(in the rows, 100 means zero)
Rotation paths and how fast each direction turns (degrees a step)
Each turn is a multiple of 5 degrees from 10 to 175, or 0.
Each row of a path follows its step; steps can be skipped.
path 1
step 0: [61, 112, 111, 88, 98, 99, 95, 93, 94, 142, 81, 129, 62, 114, 106, 67, 101, 109, 96, 88, 81, 92, 104, 88, 85, 82, 104, 84, 103, 94, 77, 80, 109, 130, 107, 120, 116, 92, 129, 122, 111, 85, 114, 98, 86, 141]
step 1: [81, 126, 81, 100, 102, 104, 100, 74, 102, 99, 137, 146, 89, 101, 98, 58, 106, 93, 81, 84, 75, 98, 89, 125, 92, 128, 82, 105, 92, 90, 124, 117, 98, 106, 96, 82, 52, 106, 109, 99, 123, 96, 91, 80, 131, 114]
step 2: [99, 125, 90, 131, 74, 102, 95, 118, 83, 110, 113, 80, 105, 125, 72, 70, 132, 140, 86, 101, 113, 98, 85, 84, 102, 117, 92, 77, 106, 77, 94, 109, 99, 94, 121, 100, 95, 100, 105, 76, 104, 102, 56, 67, 84, 75]
step 3: [100, 89, 110, 97, 65, 91, 137, 110, 85, 123, 93, 107, 93, 106, 82, 65, 42, 105, 94, 111, 88, 87, 80, 102, 100, 90, 72, 90, 86, 120, 94, 103, 82, 96, 113, 132, 124, 121, 77, 99, 120, 81, 80, 112, 98, 84]
step 4: [86, 88, 108, 80, 130, 103, 114, 107, 115, 112, 108, 108, 82, 94, 87, 41, 94, 73, 88, 121, 127, 135, 108, 122, 112, 91, 94, 90, 90, 89, 104, 81, 136, 96, 113, 86, 120, 105, 96, 100, 133, 97, 106, 92, 74, 123]
step 5: [102, 100, 65, 132, 116, 56, 89, 79, 106, 105, 116, 118, 89, 108, 94, 97, 116, 113, 86, 106, 100, 96, 121, 129, 63, 96, 103, 59, 108, 75, 94, 115, 115, 114, 93, 122, 86, 139, 90, 93, 126, 109, 109, 96, 96, 113]
step 6: [70, 106, 105, 139, 86, 117, 95, 91, 136, 91, 77, 100, 103, 132, 75, 70, 112, 100, 105, 87, 102, 66, 91, 102, 94, 100, 67, 120, 99, 89, 122, 122, 100, 115, 81, 95, 83, 112, 65, 73, 99, 108, 97, 108, 71, 82]
step 7: [94, 74, 112, 74, 106, 109, 90, 70, 80, 108, 101, 81, 119, 81, 112, 60, 95, 96, 74, 98, 103, 100, 93, 84, 106, 85, 76, 74, 96, 70, 77, 125, 99, 111, 93, 108, 126, 81, 69, 89, 111, 93, 88, 103, 95, 47]
step 9: [78, 108, 131, 84, 117, 83, 79, 118, 145, 122, 102, 131, 127, 105, 109, 104, 117, 94, 117, 72, 87, 88, 109, 80, 84, 73, 89, 76, 96, 94, 71, 102, 111, 104, 110, 104, 91, 132, 92, 95, 123, 107, 104, 76, 76, 134]
Directions:
[95, 98, 94, 110, 103, 102, 93, 99, 88, 102, 95, 97, 95, 110, 102, 99, 95, 103, 112, 97, 101, 90, 105, 101, 102, 92, 112, 95, 102, 106, 106, 107, 99, 98, 112, 107, 99, 100, 94, 105, 98, 93, 99, 100, 101, 105] | 130
[105, 109, 94, 109, 103, 105, 94, 99, 100, 105, 103, 98, 112, 105, 97, 93, 95, 107, 96, 106, 97, 98, 99, 95, 107, 101, 98, 113, 100, 96, 101, 108, 92, 90, 92, 106, 104, 94, 101, 103, 99, 104, 104, 96, 102, 89] | 80
[101, 89, 104, 114, 97, 101, 96, 100, 105, 102, 96, 101, 100, 105, 94, 104, 96, 103, 93, 104, 94, 103, 92, 100, 97, 97, 108, 97, 95, 99, 95, 91, 88, 103, 99, 106, 96, 89, 105, 88, 106, 99, 103, 106, 102, 108] | 130
[94, 109, 120, 96, 98, 104, 104, 89, 100, 102, 85, 105, 102, 95, 97, 99, 96, 106, 103, 105, 100, 93, 103, 90, 100, 101, 103, 106, 98, 103, 105, 98, 95, 104, 99, 104, 104, 108, 95, 99, 105, 101, 102, 102, 99, 103] | 115
[96, 96, 104, 97, 98, 90, 91, 92, 105, 110, 104, 100, 90, 97, 104, 96, 97, 105, 104, 103, 103, 108, 98, 102, 98, 96, 105, 109, 100, 100, 94, 100, 102, 92, 104, 96, 92, 100, 103, 114, 108, 113, 105, 103, 102, 102] | 90
